One turn moves each row of this set onto another row. After a few examples, where does it send each row asked below?
Kif: -11.4	14.6	10.8	2.7	-2.8	24.4	19.1	-10.4	25.6	6.6	-7.0	6.2	7.0	12.0	-14.4
ratel: -5.3	2.8	-2.7	-7.7	8.1	18.7	2.4	-18.0	32.0	14.4	-8.7	-1.8	-16.1	5.5	-19.0
Gobo: -15.7	3.4	21.7	-0.6	-8.2	21.3	14.9	12.6	18.3	8.3	14.3	-5.0	10.1	-7.5	-23.6
san: -8.1	-4.7	25.8	-7.3	-3.4	11.7	11.9	16.9	14.6	23.2	10.4	-13.7	22.9	-3.5	-7.1
fusot: -11.5	-7.0	5.7	-17.0	1.2	15.4	-3.5	-13.8	40.2	15.2	-11.6	5.1	-11.0	11.2	-16.0
ziz: -17.6	10.8	8.7	3.1	3.3	24.7	18.7	-11.6	24.9	8.5	-12.5	-1.4	-1.9	1.6	-19.6
bibo: -12.4	13.1	19.5	7.7	2.3	22.5	14.4	-8.3	14.7	25.2	-10.2	-8.9	21.8	4.8	2.1
lil: 2.6	-7.4	-0.8	-14.1	14.4	10.0	-3.2	-15.9	27.9	32.9	-10.1	-11.9	-6.0	6.0	-3.5
lar: -7.1	-6.8	26.7	-14.3	-10.9	18.9	5.5	15.8	20.1	25.5	14.4	-8.0	23.5	-4.4	-13.8
tovi: -5.8	0.4	14.0	-9.7	-10.6	24.8	-10.2	5.0	26.8	15.1	23.2	-3.8	2.9	-6.2	-28.5
Dom: -5.9	3.3	8.1	-5.1	-5.2	18.9	-3.8	3.8	27.2	7.1	20.3	-3.2	-6.6	-3.0	-29.6
fug: -10.7	-15.7	9.9	-21.4	6.4	10.3	-6.6	-12.4	31.3	37.1	-13.5	-3.1	-5.3	-0.7	-1.9
Kug: -6.5	-6.4	12.2	-8.8	12.5	10.7	10.8	-8.4	18.8	37.1	-16.3	-17.3	11.6	3.6	7.1
Kemi: 3.7	-5.5	11.1	-16.0	-7.7	17.8	-18.0	5.4	28.6	23.6	20.7	-9.6	6.9	2.6	-18.4
Fudos: -12.6	0.5	21.7	-7.7	-13.1	25.5	5.4	11.2	22.8	17.0	18.0	-2.0	12.6	-9.5	-26.5
ravif: 3.4	-9.5	20.1	-19.9	-7.6	13.0	-7.0	12.1	23.8	30.4	16.6	-11.6	19.1	3.0	-9.3
kis: -20.4	7.9	14.7	-0.6	-3.3	24.5	2.5	-9.9	33.9	3.4	-14.5	3.0	2.0	11.7	-17.4
maka: 1.7	-8.7	0.3	-16.4	7.4	9.9	0.6	-18.2	25.1	38.2	-1.3	0.9	-8.0	-2.1	-4.1
luvur: -2.7	1.7	-0.2	-12.8	0.4	16.6	10.0	-17.0	31.7	15.9	-2.2	12.2	-13.2	8.5	-17.5
vavaf: 4.1	-12.1	15.7	-15.2	0.0	4.3	-6.5	11.2	19.8	31.0	12.9	-17.8	14.4	3.4	-2.8
firom: -4.3	-0.9	12.1	-3.6	7.9	13.5	2.3	-13.1	14.0	43.9	-5.4	-11.2	11.7	-4.3	9.0
meno: -17.8	4.8	18.5	1.9	6.9	20.3	24.6	-5.3	17.2	22.8	-18.0	-9.7	15.3	0.8	-3.0
lub: -26.5	7.4	23.9	6.2	-0.2	25.1	4.0	-6.3	21.9	18.1	-18.2	-8.1	15.4	1.1	-3.0
Vogiz: 6.1	-6.0	4.7	-13.5	0.8	9.6	-16.5	2.0	28.0	21.5	18.5	-11.6	-4.2	1.9	-17.4
Midu: -21.3	-6.9	21.0	-6.8	5.3	16.6	-2.0	-8.2	20.1	39.0	-16.0	-12.0	11.8	-6.7	6.1

luvur moves to -> firom
Kemi moves to -> lar
vavaf moves to -> Gobo
Now find these:
meno moves to -> ratel
kis moves to -> fug

